Rows are one point carried round by a steady rotation, each followed by how many steps it has turned.
The counts run from 0 to 587.
-1.17 +1.24 -1.23 +0.36 -0.16 -0.93 +0.27 -0.61 +0.71 -1.72 -3.34 -0.12
 -0.50 -1.76 -2.50 -0.21 -0.62 -2.98 -1.65 +1.40 +1.75 +4.01 +0.29 -1.13
 -0.23 +3.83 -3.94 -1.18 -0.99 -2.08 -0.66 -0.03 +0.21 -0.35 +4.76 +0.15
 -1.88 => 217
+0.18 +1.20 +0.26 +2.50 -0.70 -3.38 +0.70 -1.28 -0.71 -1.52 -0.95 -0.70
 -0.03 +2.90 +0.79 +3.63 -0.43 +1.09 +4.74 +0.12 -0.50 -0.71 +0.97 +1.35
 -2.40 +1.23 +4.20 -0.72 -1.71 -1.33 -0.76 +0.28 +0.56 +0.00 -2.06 -2.77
 -0.74 => 275
-0.21 +0.52 -0.54 +0.38 +0.87 +2.43 +0.02 -0.90 -3.07 -0.07 -1.68 +2.01
 -0.15 +0.48 -0.73 +0.97 -2.16 +0.27 +0.60 +1.92 +1.59 -0.22 +1.85 -2.82
 -3.90 +1.07 +1.34 +0.66 -1.96 -3.04 -1.17 -1.67 +0.61 -0.91 +2.73 -4.49
 -0.73 => 360
+0.21 +0.69 -2.95 +0.04 +1.17 -1.95 -2.80 -0.20 +2.04 +0.73 -3.34 -1.31
 +1.44 +1.84 +0.28 -2.11 +3.10 -2.83 -0.06 +1.37 -1.82 +1.34 -2.31 +1.32
 +2.51 +5.30 +0.20 +0.40 -0.86 -0.04 +1.86 +1.70 +1.54 -0.98 -1.77 -0.83
 +1.40 => 315
-1.84 +2.43 -0.46 -0.48 +0.84 +2.19 -0.12 -3.50 -0.34 +0.54 -0.58 -0.25
 +0.74 -2.01 +1.12 -0.48 +1.40 -0.10 -0.04 -1.88 +2.95 +2.92 -0.68 -0.58
 +0.11 -4.36 +2.62 -0.56 -0.07 -2.70 +2.86 -1.55 -0.26 +0.31 -1.53 -2.26
 +3.42 => 101
-2.49 -0.65 -2.97 -0.50 -2.01 +1.65 -0.92 -1.65 -2.85 +1.41 -0.32 +1.68
 +2.19 +2.39 +1.32 -1.87 +0.67 +1.14 -0.44 +0.38 +1.68 -1.47 -2.46 +1.02
 -0.28 -0.16 +3.76 +3.21 +0.61 -0.85 +0.64 -1.89 +0.20 -1.95 -2.68 -2.97
 +1.76 => 414
-0.83 -0.69 +0.46 +0.01 -1.38 +2.61 +0.33 +1.60 -0.05 +1.50 +2.17 -1.31
 -0.79 +2.78 +1.20 +2.70 +0.98 +1.68 +4.27 +0.98 -0.81 -4.53 +0.07 -1.31
 +0.58 -2.30 +2.38 +1.23 +0.12 -1.18 +0.51 -0.68 +1.36 -3.12 -1.48 -0.10
 +0.23 => 281
+1.85 -2.32 -1.34 -0.48 +0.26 +0.32 -1.38 +2.75 +3.93 +0.22 +1.35 +2.28
 -1.65 +0.06 +0.88 +1.19 +0.02 -1.94 -3.32 +2.31 -0.53 -1.96 +1.36 +0.30
 +0.20 +0.64 -2.29 +1.73 +1.06 -2.09 +0.47 -0.52 -0.23 -2.64 +1.56 +3.91
 +2.07 => 392
+2.20 -1.68 +2.08 -0.30 +1.36 +1.61 -0.50 +2.60 +1.82 +0.44 +0.66 -3.12
 -0.38 +3.03 -1.50 +1.66 -3.54 -0.28 +1.50 +2.16 -0.98 -3.63 -1.03 -0.28
 +1.77 +0.90 +0.17 +0.46 -0.41 +4.30 -1.16 +1.42 -1.55 +2.01 -0.78 -1.19
 -1.90 => 352
+2.17 +0.13 +2.29 -1.33 -4.35 +0.50 +0.93 +1.93 -1.61 +1.34 +1.40 +1.24
 +0.29 +0.46 +0.86 -1.56 +0.53 +1.21 -0.44 +0.22 -3.78 +1.16 -2.35 +0.73
 +0.58 +3.99 -0.18 -0.22 -2.12 +0.86 +0.14 +0.66 +1.34 -0.05 -3.99 +3.19
 -3.57 => 237
+0.93 -1.16 +0.30 +1.56 -0.25 -1.38 -0.63 -0.59 -0.63 -0.46 -0.13 +2.72
 -0.70 +2.00 -2.41 +2.05 -3.83 -1.82 +3.61 +1.22 +2.48 +0.42 +0.81 -0.33
 -4.16 +2.28 +2.50 +0.24 -2.66 -1.52 -0.85 +0.19 -0.44 -0.06 +1.82 -1.82
 -3.70 => 33
-0.74 +0.63 +1.52 +0.53 -2.41 +0.31 -0.48 -0.46 -0.37 +0.42 +1.10 +5.86
 -0.34 +1.19 -1.07 +2.50 +0.78 -1.60 -1.75 -4.20 -0.49 -1.97 -0.21 +3.18
 -2.05 +0.84 +0.39 +1.57 -2.12 -0.54 -0.24 -0.54 +1.50 -3.71 +0.25 +2.10
 -0.48 => 475
-0.84 -1.54 +2.09 +1.25 -4.30 -0.83 +1.10 +2.62 -1.10 +1.37 +1.08 -1.28
 -0.68 +1.18 -0.25 +0.02 +2.16 +0.71 +1.46 +0.72 -4.25 -0.21 -1.53 -1.71
 +1.43 +1.82 -0.64 +1.75 -0.47 -0.33 +2.48 +3.38 +0.34 -3.56 -0.11 +3.62
 -1.66 => 55
+1.01 +0.75 -1.57 -0.98 -3.24 +1.41 -0.19 -0.10 -1.45 -0.77 +0.79 +0.42
 -1.87 +1.69 -2.06 +0.82 -3.21 -1.48 +2.10 +4.93 +1.65 -1.24 +0.28 -2.97
 +2.17 -0.21 -1.75 -0.03 +1.10 -2.98 +0.51 -1.86 +0.31 +0.08 +1.38 +0.03
 -1.91 => 452
-0.55 -1.38 -1.68 -1.58 +3.08 -0.49 -1.55 +0.43 +0.62 +1.36 -0.90 +0.49
 -1.10 -0.99 +1.11 -3.29 +1.16 +0.56 -3.39 -1.00 -2.34 -4.12 +0.98 -0.82
 +2.30 -0.95 -4.20 +0.22 +0.98 +2.64 -2.14 +0.10 -1.50 +0.10 +1.89 +1.01
 +1.24 => 394
-3.45 +1.43 -2.22 +0.13 -1.28 -1.55 -3.30 +1.30 +0.11 -2.78 -2.63 -2.48
 +1.10 +0.34 -2.91 -0.62 -0.88 -0.55 -0.03 -1.97 +2.49 -1.03 +0.54 +1.88
 +2.77 +1.22 -1.40 +0.55 +1.08 +2.09 -2.55 -3.09 +0.79 -0.40 -1.00 +0.82
 -0.77 => 312
-1.84 +1.62 -0.13 +0.38 -1.79 +3.02 -2.12 +3.95 -1.66 -0.27 -1.50 -0.76
 +1.99 -1.27 -0.70 -1.54 +1.26 +0.85 +1.80 -1.09 -1.01 +1.15 -1.28 -1.53
 +1.40 +3.30 +0.44 +1.61 -1.69 -0.53 -1.06 -0.46 +3.96 -2.96 -1.31 +1.50
 -1.94 => 553
+3.34 -0.59 -1.18 -0.61 +1.51 -0.62 +1.74 -3.84 +1.22 +1.93 +0.31 +2.19
 -2.31 +2.30 +0.00 +1.64 -1.52 -2.76 +0.52 +2.50 -0.29 -1.83 -1.60 +0.52
 +1.31 -0.21 -2.88 -2.54 -1.95 -0.54 +2.00 +1.44 -1.09 +2.24 +1.88 -1.57
 -1.25 => 121
-0.81 +0.76 +3.37 -0.01 -1.19 +3.12 +0.49 -1.24 +2.34 +0.15 +0.24 -0.03
 -0.70 +1.43 -2.17 +2.09 -0.16 -3.15 -2.72 -1.32 +1.02 +3.10 -1.28 +3.08
 -1.39 -0.84 +2.82 +1.43 -1.28 +0.06 +2.87 +1.02 -2.76 -1.36 -0.70 +0.05
 +2.03 => 17
-0.87 -0.84 -0.87 -1.41 -0.57 +3.89 +0.48 -1.37 -1.46 +2.35 +1.30 +0.26
 +1.80 +2.59 +1.50 -0.56 +0.31 +1.86 +1.42 -0.21 +0.41 -1.59 -3.22 +0.55
 +1.91 -2.28 +4.12 +1.80 +1.55 +0.49 +1.72 -0.08 +0.50 -0.93 -3.04 -1.70
 +0.71 => 99
-1.17 +1.95 -0.56 -1.66 -3.46 -2.25 +0.92 -1.11 +0.41 -2.87 +0.32 -3.78
 -1.65 +1.14 +0.31 +1.54 -2.34 +0.83 -1.57 +0.61 +0.10 -1.66 +1.20 +0.74
 +0.79 -1.77 +0.67 -0.71 -1.27 +0.16 -1.81 -4.42 -3.62 +1.38 -2.20 -0.47
 +0.68 => 180
-0.03 +1.57 +0.17 -0.20 +0.82 -0.51 +0.00 +0.27 -0.58 -1.79 -1.16 +1.08
 -1.45 -2.52 -2.07 -0.39 -4.06 +0.23 +3.09 -1.26 +2.67 -0.48 +1.49 -2.13
 -0.76 -0.92 -2.42 -2.73 -2.24 +0.42 -2.94 -2.13 +0.31 +1.52 +2.92 -0.10
 -4.39 => 124
+3.41 -0.34 -1.25 -1.84 +0.84 +0.25 -3.51 -0.45 +1.32 +1.34 +2.36 +3.26
 -2.04 +0.84 -0.17 -0.50 -3.23 -2.75 -0.14 +1.24 +1.87 -2.17 +1.29 +1.37
 +1.26 -2.43 +1.97 +0.37 +0.38 -0.82 +1.96 -2.19 -2.52 +2.47 -2.43 +1.39
 +1.48 => 579
+0.50 +0.54 +0.45 -0.05 -3.18 -0.82 +0.15 +1.29 +0.11 -1.14 +0.13 -1.79
 -1.81 +1.14 -4.46 +1.44 -3.49 -3.17 +2.39 +2.90 +2.05 +1.02 -0.44 -1.73
 +2.90 +1.37 -1.91 -0.29 +0.11 -0.64 +0.58 +0.67 -1.08 +0.44 +2.16 +2.00
 -3.53 => 126
-1.58 -0.90 +1.11 +0.11 +1.85 +3.65 +2.47 -0.51 -0.43 +0.65 -1.34 -2.34
 +2.39 +1.10 +2.32 +0.52 +2.75 +2.88 -0.91 +0.16 -1.24 -1.04 -1.54 -2.04
 -1.79 +0.39 +2.71 +2.17 -1.00 +0.47 -0.13 +0.88 -0.20 -2.89 +0.40 -4.95
 +2.48 => 189
-0.34 +1.50 -0.80 -1.87 -4.16 +2.15 -0.27 -0.73 -2.16 +1.17 -0.98 -0.74
 -2.24 +1.19 -2.94 -0.99 -1.34 -2.06 +0.07 +4.07 +0.19 -0.54 -0.92 -4.06
 +2.11 +0.69 -2.67 +0.47 -1.13 -2.93 +1.67 -0.85 -1.01 -1.26 +1.76 -0.76
 -0.89 => 453
-0.67 +0.91 -1.25 +0.20 +1.36 +1.00 +2.78 -2.10 +0.21 -1.95 +1.27 -1.04
 +0.58 +0.95 +2.81 +4.52 +0.74 +2.45 +1.08 -0.87 +1.31 -2.09 +1.47 +1.08
 -0.37 -4.55 +1.27 -0.80 +1.89 -0.22 -0.85 -2.08 +1.02 -0.14 -1.12 -2.62
 +3.08 => 191
-1.46 +1.67 +2.48 +1.09 -2.58 -1.43 +0.51 +0.76 -2.01 +0.15 -1.70 +0.17
 -0.17 -1.62 -1.07 -0.57 +3.58 +0.32 -1.89 -1.74 -2.58 +5.58 +0.65 -1.54
 -2.26 +3.43 -1.75 -0.16 -1.02 -1.39 +1.36 +2.57 +0.97 -0.32 +0.66 +1.45
 +0.49 => 145
+0.49 -0.40 +0.03 +0.70 -0.41 +0.29 -1.14 +0.26 -4.20 +1.95 +1.93 +3.33
 +0.09 +0.87 +0.66 -0.52 +1.97 +1.78 +3.70 -1.72 -1.26 -1.56 +0.12 -0.48
 +2.62 -2.19 -0.37 -0.25 +3.23 +0.06 +2.29 +2.00 +3.59 +0.93 -2.66 +1.22
 -0.79 => 468
+0.67 -3.11 -1.47 -0.61 +1.21 -1.61 -2.63 +1.01 +1.83 +1.55 +0.47 -1.60
 -0.25 +2.43 -0.47 -1.89 -1.56 -0.47 -0.68 +2.35 -0.08 -2.30 -0.47 +0.95
 +2.00 +0.40 +1.77 +2.37 +3.16 +3.23 +0.62 +1.17 -2.74 +2.02 -2.02 -0.14
 +1.46 => 170
+1.36 +0.51 -2.42 -0.53 +0.07 +1.43 -2.89 +2.49 -2.06 +0.98 -0.14 +1.56
 +1.91 +0.65 -0.08 -2.06 +0.16 +0.51 +3.74 +2.58 -0.26 -0.68 -0.96 -1.51
 +2.70 +2.59 +0.49 +0.56 +1.09 -1.05 +0.76 +0.58 +5.14 -0.23 -1.82 +0.20
 -2.16 => 226
-1.40 +0.47 -0.77 +0.18 +2.03 +2.97 +2.20 -1.29 -0.83 -0.87 -0.55 -1.99
 +2.00 +0.56 +2.92 +1.86 +2.00 +3.42 -0.21 -1.26 +0.04 -1.89 +0.29 -0.30
 -1.82 -2.53 +2.02 +0.32 +0.30 +0.44 -1.84 -1.83 +1.14 -1.88 +0.05 -4.51
 +2.31 => 190
-0.82 -2.29 -0.24 +1.00 -1.62 -1.43 -1.49 -1.66 -0.97 +2.10 +0.83 +6.55
 -0.44 +1.87 -1.40 -0.72 -0.23 -1.12 -1.95 -3.17 +1.43 -2.06 -0.61 +4.51
 -2.31 +0.27 +1.37 +2.50 +0.08 +0.66 -0.35 +0.04 -0.79 -0.88 -0.50 +0.84
 +0.23 => 160
-1.30 -2.40 -2.55 -1.23 -2.43 +0.72 +0.32 -0.67 -2.72 +0.84 +0.77 -0.81
 +2.37 +2.39 +1.54 -2.32 +0.42 +2.49 -1.08 +2.10 +0.60 -1.85 -2.37 +0.15
 +1.38 +0.76 +2.65 +2.72 +3.58 +1.16 +0.18 -0.30 +0.76 -0.31 -3.43 -2.41
 +0.94 => 413
-1.11 -0.62 +3.08 +1.39 +2.34 -1.47 -2.22 +1.61 +0.06 +0.15 -0.71 +0.01
 +0.49 -2.75 -1.96 -3.87 -1.99 +0.26 +1.06 -3.24 +0.61 +2.46 +0.26 -0.31
 -2.19 -0.43 +2.41 -0.05 -1.11 +3.39 -1.67 +1.24 -1.80 +1.91 +0.30 -0.45
 -2.38 => 256
+1.00 +0.26 -0.32 +0.52 +2.13 +1.17 +1.95 -0.32 +4.72 +0.01 +2.37 -0.34
 -1.05 -0.60 +3.15 +3.75 +2.02 -0.69 +1.70 +0.29 -0.76 +0.75 +0.12 +0.97
 -0.84 -2.20 +1.80 -0.61 -1.90 -2.91 +3.54 +0.78 -0.62 -1.72 -0.32 +1.23
 +2.13 => 519
-1.67 +1.44 +1.48 -0.16 -3.26 +1.71 -0.41 +0.52 -1.89 -0.97 +1.95 +1.97
 +0.92 -1.57 -1.95 -0.90 -1.22 +0.32 -2.74 -4.61 +1.48 -1.13 +0.07 +2.28
 +1.11 -3.36 -1.05 +1.10 +1.46 +2.45 -2.37 -2.20 -0.21 +0.63 -1.51 +3.35
 -0.87 => 566
